Small tables with named rows and columns. After each table, cells are looked up by row and column.

rokunu
cols = mus, fenugal, pivof, fezefot
zab: [80, 84, 146, 102]
kufigal: [87, 83, 128, 125]
kez: [146, 132, 92, 156]
tiribup: [132, 61, 100, 184]
dig: [215, 109, 61, 251]
nos: [148, 119, 63, 182]
tuf: [116, 147, 99, 118]
sinepo: [101, 113, 106, 131]
ruvon: [79, 96, 152, 90]
rudes: [178, 131, 51, 218]

What is the fezefot of ruvon in rokunu? 90
What is the mus of sinepo in rokunu? 101
What is the mus of nos in rokunu? 148
What is the pivof of dig in rokunu? 61
What is the fezefot of tiribup in rokunu? 184
What is the mus of kufigal in rokunu? 87
What is the pivof of nos in rokunu? 63
What is the pivof of sinepo in rokunu? 106
What is the fenugal of kez in rokunu? 132
What is the mus of tiribup in rokunu? 132
What is the fenugal of nos in rokunu? 119
What is the pivof of zab in rokunu? 146
What is the pivof of ruvon in rokunu? 152
Row with the largest pivof: ruvon

gameped:
cols = vefu, vali, nakub
rufofit: [166, 171, 164]
gom: [162, 193, 162]
sakazuz: [169, 203, 228]
miri: [166, 171, 168]
vot: [163, 178, 160]
guvo: [165, 189, 152]
laz: [230, 89, 114]
fuzuv: [226, 86, 61]
dilovi: [160, 190, 14]
zuk: [173, 169, 167]
kes: [133, 217, 215]

What is the vefu of miri in gameped? 166
What is the vali of sakazuz in gameped? 203
What is the vali of fuzuv in gameped? 86
What is the nakub of gom in gameped? 162
What is the vali of zuk in gameped? 169
What is the vali of gom in gameped? 193
What is the vali of vot in gameped? 178
Row with the largest vali: kes

gepogip.tsv
	rofifi	purukov	rupuzi	lak	voz	tep
sufo	215	183	196	107	149	58
taniv	180	182	180	178	181	179
dedana	181	180	179	189	179	184
dur	184	172	187	191	182	185

What is the rupuzi of taniv in gepogip? 180
What is the purukov of dur in gepogip? 172
What is the rupuzi of dur in gepogip? 187
What is the rupuzi of sufo in gepogip? 196
What is the tep of taniv in gepogip? 179
What is the voz of dur in gepogip? 182
What is the voz of dedana in gepogip? 179
What is the tep of dedana in gepogip? 184
What is the tep of dur in gepogip? 185
What is the voz of sufo in gepogip? 149
What is the purukov of sufo in gepogip? 183
What is the lak of taniv in gepogip? 178
What is the rofifi of sufo in gepogip? 215
What is the voz of taniv in gepogip? 181
What is the rofifi of dur in gepogip? 184
What is the lak of dur in gepogip? 191
What is the tep of sufo in gepogip? 58

Table kago
        getuga  latak    nen  bobinar  mobuf   kofo  kapu  lare  magoz
sirade   50.27  13.02  70.13    34.92  45.70  54.95  6.16  6.16  26.07
vizi     63.61  27.55  26.21    51.83  44.80  54.56  6.18  6.18  26.48
rasepa   69.28  26.98  26.99    35.20  49.01  57.00  6.78  6.78  29.98
piniri   55.43  40.75  25.35    34.94  44.89  53.43  6.56  6.56  39.87
fab      52.25  15.69  54.65    34.92  55.89  54.01  6.63  6.63  27.17
deki     58.92  13.38  57.15    39.88  44.75  54.14  6.35  6.35  26.67
bopel    76.29  13.06  27.32    52.25  44.14  55.87  6.19  6.19  26.10
moz      52.50  17.04  50.94    34.84  57.28  53.60  7.75  7.75  27.26
rubod    59.94  13.27  57.97    37.91  44.98  54.10  6.65  6.65  26.39
rog      50.29  51.94  27.26    35.08  49.91  53.38  6.22  6.22  27.14

What is the getuga of rubod in kago? 59.94
What is the nen of fab in kago? 54.65
What is the nen of rasepa in kago? 26.99
What is the latak of piniri in kago? 40.75
What is the magoz of rog in kago? 27.14
What is the latak of rasepa in kago? 26.98
What is the kapu of vizi in kago? 6.18
What is the latak of moz in kago? 17.04
What is the nen of bopel in kago? 27.32
What is the getuga of bopel in kago? 76.29
What is the bobinar of sirade in kago? 34.92
What is the getuga of sirade in kago? 50.27
What is the kofo of piniri in kago? 53.43
What is the magoz of sirade in kago? 26.07
What is the magoz of rubod in kago? 26.39
What is the lare of deki in kago? 6.35
What is the nen of piniri in kago? 25.35
What is the nen of rog in kago? 27.26
What is the getuga of vizi in kago? 63.61
What is the magoz of moz in kago? 27.26

